In the rows, 128 means zero.
Each path is a new rotation, seen through one point. The rows after it are directions, each followed by how far the rotation turns it, in degrees each step (0 if it stays put).
Each turn is a multiple of 5 degrees from 10 to 175, or 0.
Each row of a path follows its step; steps can be skipped.
Rotation 1:
step 0: [134 136 116 117 140 130 122 136 122 129 128 128 131 142 120 121 121 115
 133 127 126 132 129 131 137 117 130 132 131 144 127 147 127 126 120 121
 125 139 115 119 119 126 120 131 133 120]
step 1: [131 128 127 128 140 138 125 135 128 135 139 130 137 131 138 134 123 123
 139 135 121 138 121 135 129 118 123 133 132 120 136 124 124 127 130 109
 120 124 121 127 142 142 111 129 129 138]
step 2: [127 122 130 141 132 141 116 139 122 122 117 136 124 129 127 122 137 140
 141 129 131 132 136 129 120 106 138 134 129 132 123 144 128 119 126 121
 120 129 123 135 123 134 124 130 124 129]
step 3: [133 131 127 117 133 138 135 125 125 120 134 139 142 140 127 118 119 116
 130 122 116 136 124 142 120 117 133 143 121 131 124 140 140 126 124 122
 134 124 119 130 127 131 133 122 136 129]
step 4: [137 126 134 139 140 144 136 127 122 142 133 134 125 134 131 123 130 140
 132 122 121 139 125 124 135 118 120 132 116 119 129 121 133 128 136 118
 120 114 117 128 128 135 123 137 124 121]
step 5: [135 131 134 126 137 128 121 135 120 121 119 141 144 136 122 106 129 144
 120 127 127 123 146 131 133 115 136 128 118 128 134 133 124 124 131 130
 127 135 123 132 128 136 124 127 129 129]
step 6: [137 122 123 121 140 132 132 115 132 118 130 137 132 130 127 127 126 130
 123 131 117 129 121 136 136 117 124 135 126 112 145 141 142 121 125 125
 135 117 134 117 127 135 121 120 132 121]
step 7: [127 132 122 136 139 133 130 128 123 136 136 127 129 132 134 119 129 145
 127 131 133 135 124 129 148 119 134 122 129 134 141 144 131 139 136 122
 120 125 122 126 114 133 132 140 122 121]
step 8: [139 129 117 112 135 128 118 136 133 123 128 140 145 128 127 113 131 136
 133 134 129 119 123 132 137 126 128 144 129 133 131 132 118 140 121 123
 126 132 121 121 134 137 115 124 129 126]
Speeds:
[125 125 128 127 129 130 124 131 127 127 126 129 128 129 130 128 132 134
 131 132 132 124 130 130 128 128 129 129 123 127 127 123 125 131 129 128
 128 128 128 129 129 127 127 124 129 132] => 115
[125 131 128 131 128 128 128 127 129 122 129 130 128 126 133 128 130 126
 133 133 126 129 129 128 128 127 132 127 130 128 133 130 128 126 127 128
 129 124 131 130 128 127 134 126 126 127] => 85
[129 125 131 125 129 129 126 129 129 125 125 128 128 127 124 130 126 122
 129 128 127 126 130 131 128 126 131 131 125 132 131 129 131 130 127 133
 128 127 128 125 130 122 126 128 127 124] => 125
[131 127 124 127 126 129 127 126 128 124 125 128 127 132 131 126 127 125
 128 131 124 129 125 131 128 128 119 128 128 126 129 128 126 128 131 127
 129 129 128 127 130 125 130 126 133 130] => 135
Rotation 2:
step 0: [131 118 133 131 126 140 118 128 118 136 115 116 123 118 130 131 136 117
 130 113 134 133 141 133 128 137 127 131 137 132 133 138 129 129 122 136
 125 134 123 135 126 125 146 133 123 126]
step 1: [123 123 125 113 134 115 121 127 133 141 122 126 125 138 137 127 137 136
 136 125 130 129 141 131 125 119 130 128 135 135 133 124 115 135 135 123
 127 130 116 118 120 123 145 133 121 136]
step 2: [128 137 123 129 129 119 121 118 125 121 123 136 138 130 141 128 128 131
 122 118 119 130 128 124 119 121 111 111 125 134 125 133 123 129 126 140
 139 132 132 123 121 119 134 145 123 130]
step 3: [122 151 109 136 131 127 126 125 123 135 128 126 128 125 132 139 127 122
 129 127 144 130 134 135 123 114 118 120 132 127 124 123 124 130 130 136
 114 133 121 129 130 133 116 132 129 124]
step 4: [141 124 115 126 135 137 129 126 123 127 129 125 121 134 131 128 124 130
 118 124 139 121 140 123 133 124 125 126 133 109 131 126 133 122 127 133
 130 131 118 137 137 111 120 132 111 132]
step 5: [128 125 129 130 138 124 117 140 123 123 113 125 115 133 138 120 139 132
 126 130 128 126 129 121 137 111 131 137 125 133 116 125 129 121 131 133
 132 124 123 130 149 134 128 133 121 124]
step 6: [121 121 142 138 138 121 117 121 118 122 127 123 135 135 133 144 128 126
 135 135 124 132 129 117 133 129 140 115 127 127 115 133 122 118 121 128
 121 124 118 135 128 123 131 137 121 123]
step 7: [128 135 127 116 125 126 130 130 129 123 119 127 126 125 133 148 130 150
 128 122 125 128 127 126 139 128 132 122 128 128 123 111 113 133 122 126
 114 128 134 144 124 129 127 130 129 128]
step 8: [128 119 134 126 126 132 136 122 114 116 134 123 122 126 122 140 127 144
 137 124 139 118 126 128 116 119 123 121 129 126 138 121 122 130 130 136
 142 124 138 133 136 132 124 138 128 130]
Speeds:
[133 127 125 124 131 126 129 129 132 129 131 129 130 130 126 129 130 129
 128 124 129 128 125 130 131 132 128 127 127 125 125 123 126 129 125 124
 126 128 125 125 129 126 129 127 124 131] => 125
[124 129 127 130 126 126 130 126 128 129 128 126 131 127 130 129 127 124
 131 128 136 133 128 129 128 128 133 126 132 127 127 127 129 124 126 125
 130 129 125 130 128 126 131 124 130 127] => 125
Rotation 3:
step 0: [126 119 126 140 124 126 132 111 138 144 126 116 135 137 132 111 141 125
 128 142 126 129 140 115 134 124 139 137 123 136 130 126 139 123 129 143
 141 124 125 135 127 122 139 135 117 134]
step 1: [135 114 120 130 129 129 130 115 124 123 143 125 132 143 146 127 136 134
 123 137 128 129 135 117 133 138 149 146 129 123 135 132 129 123 134 119
 128 120 134 121 142 115 121 116 125 124]
step 2: [138 127 119 114 135 132 124 134 118 142 139 140 132 146 123 135 139 142
 131 130 134 129 110 124 124 133 123 141 135 133 133 121 137 137 136 121
 132 115 130 125 143 133 116 122 120 128]
step 3: [126 121 138 127 134 122 125 124 123 142 130 122 130 139 125 128 133 138
 131 134 115 133 119 132 130 122 116 121 132 139 115 121 138 120 143 137
 136 121 111 126 120 131 114 128 104 137]
step 4: [124 129 128 116 126 121 132 118 121 126 130 112 125 126 137 125 127 127
 131 137 104 116 128 137 138 126 134 142 131 119 117 139 133 119 142 126
 122 111 123 117 112 117 123 125 125 129]
step 5: [116 138 125 113 129 127 131 124 128 134 124 137 133 129 127 136 132 121
 135 138 129 111 112 123 132 120 136 153 117 119 116 136 134 142 129 133
 131 118 138 114 135 123 129 139 126 121]
step 6: [116 121 146 125 135 126 123 120 131 124 123 131 122 145 132 143 141 131
 121 132 137 142 119 130 134 117 132 126 125 115 116 130 127 142 131 141
 142 133 130 125 137 131 130 134 112 117]
step 7: [133 128 135 104 120 129 123 131 133 118 134 119 108 143 130 127 142 129
 125 121 117 139 135 135 147 132 134 129 139 120 128 129 131 130 142 132
 139 125 120 133 124 136 137 123 131 119]
step 8: [131 131 115 111 116 138 136 127 141 128 139 132 126 136 126 122 121 129
 144 125 124 112 129 121 137 132 135 133 120 141 123 128 144 126 141 144
 137 128 121 135 127 133 135 136 128 114]
Speeds:
[129 126 127 126 124 129 126 129 126 130 130 127 127 130 130 129 124 130
 127 131 127 125 126 132 127 132 126 127 125 136 126 124 126 128 130 128
 124 129 127 130 130 128 125 124 128 128] => 55
[128 130 123 125 127 130 127 131 126 127 134 127 125 125 127 129 130 129
 130 125 129 127 129 129 125 127 123 134 127 126 127 132 129 123 129 130
 130 129 132 129 132 127 128 127 132 129] => 120
[129 129 129 129 124 131 128 124 129 131 125 126 129 127 130 130 136 125
 125 130 129 132 131 129 129 129 126 131 126 129 127 128 128 131 128 128
 125 131 132 126 131 128 130 127 129 125] => 65
[131 128 134 126 127 125 127 126 130 130 127 123 128 129 125 127 129 129
 132 127 123 126 130 127 127 124 125 128 130 126 130 125 125 126 131 128
 128 130 129 133 130 130 129 127 129 129] => 95
Rotation 4:
step 0: [114 121 133 136 142 134 115 123 131 131 131 138 139 118 108 122 126 144
 129 127 136 127 125 116 143 126 120 137 142 138 131 125 126 128 130 125
 117 135 113 131 142 116 122 126 123 134]
step 1: [122 131 131 145 142 128 128 115 123 135 110 143 123 127 134 130 127 119
 137 136 134 119 133 136 123 122 127 128 132 139 125 125 116 119 127 123
 120 132 127 149 118 116 126 112 128 115]
step 2: [126 110 114 129 139 130 119 115 138 126 117 126 121 131 147 130 130 129
 125 136 129 133 121 134 112 116 143 125 115 112 138 128 127 136 111 122
 128 120 121 132 125 135 123 128 134 124]
step 3: [133 122 120 130 124 134 121 116 131 127 126 105 128 115 113 125 141 113
 127 122 130 122 121 131 121 118 135 133 135 123 113 138 140 121 118 126
 131 128 127 108 135 139 118 134 136 128]
step 4: [137 122 114 129 124 114 143 122 114 129 136 115 135 127 116 141 124 126
 120 123 135 138 127 141 134 133 133 120 134 135 103 125 129 120 139 134
 128 127 118 134 131 131 140 128 126 123]
step 5: [145 123 129 128 123 127 143 127 123 129 123 128 131 132 130 126 114 127
 142 121 129 149 136 125 134 139 123 125 104 148 130 133 120 141 128 130
 122 111 123 128 128 131 122 136 125 132]
step 6: [130 144 141 125 121 124 133 131 145 125 135 132 133 116 132 111 132 124
 134 130 131 142 135 141 144 129 125 127 127 127 142 132 136 150 123 124
 131 139 127 127 142 129 117 127 131 116]
step 7: [133 144 122 127 136 116 122 125 125 132 143 126 125 126 127 130 126 138
 129 127 117 114 135 135 141 127 128 114 126 119 133 145 129 124 119 141
 135 148 146 134 121 122 119 117 121 129]
step 8: [120 112 114 132 128 139 126 129 134 124 143 138 121 139 127 130 114 128
 133 121 116 115 124 116 145 130 140 118 123 124 130 111 136 125 127 136
 114 127 140 125 124 122 128 124 136 135]
Speeds:
[128 127 129 127 133 130 128 128 128 130 130 131 130 130 128 129 127 129
 127 129 129 127 125 128 128 132 129 125 118 125 128 128 127 127 128 128
 125 128 126 128 125 136 128 129 127 131] => 125
[125 129 126 129 129 129 128 130 130 128 126 130 132 126 129 130 126 125
 129 124 125 128 134 129 124 129 132 127 130 124 131 131 127 129 128 124
 129 132 127 131 126 129 124 126 129 131] => 70
Rotation 5:
step 0: [125 124 132 140 125 114 130 133 138 131 140 115 118 119 129 131 134 121
 134 128 110 131 115 139 123 122 120 133 129 116 126 137 136 124 119 139
 129 128 136 116 127 130 118 113 126 130]
step 1: [132 122 128 127 132 128 138 133 119 132 115 113 132 120 133 126 138 130
 130 120 136 112 130 130 121 131 127 137 130 127 124 140 128 124 105 133
 120 108 134 132 131 113 129 131 130 134]
step 2: [133 127 122 125 126 131 112 130 124 133 128 134 126 112 129 117 132 125
 113 121 136 109 135 126 133 141 129 113 122 134 118 118 133 133 121 121
 131 136 129 129 127 123 128 147 128 119]
step 3: [138 147 138 132 120 128 123 122 131 135 128 137 129 123 134 117 119 129
 122 121 115 138 123 138 146 126 118 126 129 121 122 126 125 128 132 136
 145 131 131 119 137 139 117 132 138 121]
step 4: [112 123 148 129 126 133 135 127 132 138 121 121 135 134 126 129 136 148
 135 123 118 122 128 120 130 126 119 133 117 121 140 140 120 112 131 139
 131 119 123 125 128 135 125 127 134 125]
step 5: [126 124 123 129 146 140 130 126 125 127 123 121 137 134 128 125 131 127
 136 126 137 116 119 117 129 128 116 123 118 122 130 137 137 130 132 121
 109 142 115 129 119 114 125 144 126 125]
step 6: [126 135 124 132 139 136 119 123 135 116 127 131 131 115 124 131 111 119
 124 117 117 135 115 122 121 140 118 133 132 140 116 121 141 141 135 128
 134 136 133 120 127 121 131 130 130 135]
step 7: [118 132 136 135 126 145 136 123 122 123 129 129 116 128 138 133 135 128
 126 134 124 140 139 130 127 127 117 138 125 143 120 123 124 126 139 135
 135 105 141 133 134 134 123 128 135 135]
step 8: [125 118 126 125 137 146 123 137 126 132 150 117 121 137 122 130 133 132
 136 136 126 113 139 123 133 117 136 124 125 125 123 136 123 119 137 124
 129 129 130 139 140 124 119 128 125 116]
Speeds:
[128 128 127 129 125 125 130 125 130 125 130 127 131 131 130 126 127 129
 132 127 127 132 130 127 129 133 131 128 126 130 126 123 128 127 128 125
 130 127 133 127 128 130 122 133 127 128] => 90
Rotation 6:
step 0: [135 128 132 140 123 131 125 126 124 136 126 117 127 151 125 133 130 130
 127 142 112 118 134 129 120 138 133 144 135 132 130 132 131 131 135 127
 132 131 134 142 140 110 136 125 131 117]
step 1: [124 133 124 122 131 142 130 144 138 133 121 134 122 132 131 124 130 142
 131 141 125 132 118 105 126 120 119 132 132 119 125 127 135 128 127 113
 116 127 116 123 129 129 130 128 111 133]
step 2: [143 143 128 145 136 136 133 118 118 128 128 124 124 131 136 129 136 127
 141 141 136 133 130 128 135 122 134 128 126 125 146 122 125 124 121 133
 134 120 140 126 129 147 115 127 125 123]
step 3: [119 117 130 128 125 131 127 129 129 132 149 141 125 134 131 124 130 128
 135 129 129 112 131 124 111 116 136 129 144 141 145 132 140 118 130 132
 131 143 123 129 132 123 121 128 137 130]
step 4: [107 129 125 122 137 129 142 128 130 134 116 131 129 134 118 119 132 125
 119 118 117 135 125 120 139 111 135 121 124 116 134 123 121 119 129 135
 125 114 125 118 142 123 125 126 132 125]
step 5: [134 133 136 127 137 110 134 124 127 130 130 131 111 138 131 130 113 133
 126 125 124 133 135 135 131 131 113 129 136 135 132 142 125 115 120 121
 138 121 147 132 125 135 124 142 132 133]
step 6: [118 129 140 122 124 138 135 129 121 119 133 117 128 126 119 131 122 123
 123 122 125 107 132 128 128 127 128 139 129 142 128 109 132 121 134 103
 120 134 132 130 139 123 131 129 122 124]
step 7: [135 147 131 114 132 138 117 129 133 137 125 134 131 149 121 121 139 133
 139 126 118 125 123 135 139 124 136 124 122 131 124 136 120 131 120 120
 122 119 129 122 124 126 147 123 127 130]
step 8: [137 127 129 145 136 118 108 122 126 124 128 125 114 123 136 129 139 125
 130 123 137 128 124 124 137 124 117 123 134 132 143 126 140 125 137 111
 131 122 123 122 125 126 127 132 116 143]
Speeds:
[132 131 126 130 128 130 122 130 132 131 128 131 130 127 126 129 130 123
 133 131 131 128 128 126 127 127 128 128 129 129 131 127 128 131 127 124
 127 129 128 125 128 130 126 124 126 127] => 60
[129 133 124 125 126 129 130 128 123 128 126 129 129 128 124 126 126 127
 130 128 127 128 125 130 133 130 130 128 127 122 126 126 134 126 128 130
 129 128 131 127 130 130 127 125 130 128] => 145
Rotation 7:
step 0: [118 132 124 114 127 121 144 130 124 138 117 129 140 130 122 134 144 131
 131 112 129 121 133 132 121 135 120 131 127 134 132 126 115 132 132 118
 141 136 126 124 119 121 131 122 116 139]
step 1: [143 143 122 114 123 140 109 128 133 120 129 130 135 114 131 129 139 131
 129 121 134 134 132 128 129 113 118 125 129 138 135 128 120 130 135 131
 133 129 119 119 143 122 131 125 127 123]
step 2: [134 124 140 127 137 122 139 146 129 132 125 122 129 123 130 128 125 141
 126 138 120 132 128 132 128 125 116 132 134 151 145 117 130 141 136 136
 130 135 129 135 125 122 126 133 137 127]
step 3: [129 128 119 116 140 125 133 132 121 123 145 129 126 135 125 124 132 127
 121 117 124 115 124 137 130 129 136 118 123 140 133 134 114 124 131 133
 136 142 124 138 129 113 139 122 120 140]
step 4: [123 129 120 127 129 138 127 115 126 118 130 126 127 111 133 113 128 136
 130 137 134 130 127 136 139 117 125 126 131 134 138 113 112 142 122 124
 127 118 120 123 123 120 127 126 111 127]
step 5: [139 123 132 123 125 124 142 128 127 128 137 136 121 123 128 120 117 147
 125 120 129 131 148 135 128 132 135 134 140 141 131 128 126 127 139 139
 116 127 124 120 124 126 131 143 133 130]
step 6: [131 131 125 123 129 136 136 122 110 124 126 126 135 128 137 116 137 127
 127 136 126 122 124 131 128 131 143 118 130 127 118 119 121 130 140 130
 115 143 121 150 135 124 130 130 134 137]
step 7: [122 123 140 132 133 130 135 112 122 124 132 131 127 122 128 111 123 132
 128 138 130 140 137 132 136 135 115 129 111 137 126 133 115 121 132 112
 127 122 129 127 140 129 134 127 117 134]
step 8: [128 133 115 140 129 125 140 121 122 118 131 133 141 116 126 132 126 138
 127 119 129 124 137 121 118 145 130 132 129 143 116 128 125 141 129 128
 120 136 120 115 129 138 132 134 129 119]
Speeds:
[132 128 131 127 128 127 125 130 126 129 122 130 129 124 128 126 131 129
 127 129 128 130 132 127 129 124 129 128 129 127 125 127 130 124 130 128
 129 132 132 131 131 125 124 131 129 130] => 80
Rotation 8:
step 0: [115 130 136 124 125 149 133 131 124 129 110 115 133 136 116 123 139 126
 118 126 123 116 118 126 126 134 136 134 136 119 131 133 119 107 141 125
 134 121 139 125 135 117 128 119 130 118]
step 1: [134 128 117 134 135 134 121 123 125 137 133 108 126 127 137 128 110 113
 113 121 133 134 140 139 123 148 123 141 123 129 123 132 131 126 121 131
 110 122 113 129 133 118 127 124 124 130]
step 2: [121 129 123 141 120 123 132 122 128 121 128 128 134 132 127 126 127 123
 128 137 145 112 133 120 125 125 121 124 116 111 139 111 128 142 117 122
 125 118 137 130 109 133 110 137 124 115]
step 3: [126 125 134 121 124 122 125 133 130 123 126 122 128 135 131 124 128 113
 130 135 125 113 139 135 128 122 112 121 134 136 136 137 129 125 142 121
 128 135 153 143 129 125 137 127 139 154]
step 4: [124 124 137 124 120 141 107 120 120 135 129 149 118 120 121 139 121 114
 116 125 115 130 114 135 140 129 122 140 128 122 139 125 135 139 124 129
 128 125 127 120 134 123 140 124 134 120]
step 5: [131 109 122 122 132 139 134 121 128 110 142 121 141 136 108 120 135 145
 117 122 144 122 126 137 126 132 120 128 112 124 121 129 125 135 128 135
 132 131 123 122 126 122 139 124 124 126]
step 6: [120 131 129 126 131 145 149 131 120 138 114 124 135 132 133 125 139 133
 130 143 131 125 125 140 124 140 128 129 137 116 129 131 129 122 125 115
 109 112 133 133 143 129 121 136 139 132]
step 7: [135 132 121 130 139 120 115 129 138 129 138 117 125 121 140 125 123 111
 121 126 126 117 139 130 124 126 127 141 135 128 128 134 127 149 135 122
 111 122 115 132 122 145 139 132 136 118]
step 8: [121 117 121 130 127 129 146 118 144 128 133 130 119 135 121 130 121 120
 130 127 121 118 119 133 132 119 127 119 130 120 141 112 121 134 119 120
 145 126 144 131 112 129 137 140 116 123]
Speeds:
[130 130 123 132 129 126 127 128 129 127 130 128 124 130 131 129 127 126
 134 126 126 126 129 127 129 133 123 129 129 128 127 128 125 127 126 125
 129 126 133 126 123 132 126 127 129 128] => 65
[130 129 132 132 126 127 128 132 129 128 130 129 128 127 129 127 136 127
 125 128 131 130 125 126 125 130 128 126 131 128 128 131 128 122 129 125
 127 126 131 131 126 127 130 129 133 130] => 115
[131 127 130 125 128 126 125 126 131 132 129 129 127 128 127 133 131 133
 128 123 129 124 127 129 131 131 124 126 128 127 127 126 130 126 130 125
 130 130 129 125 133 126 127 126 127 127] => 70
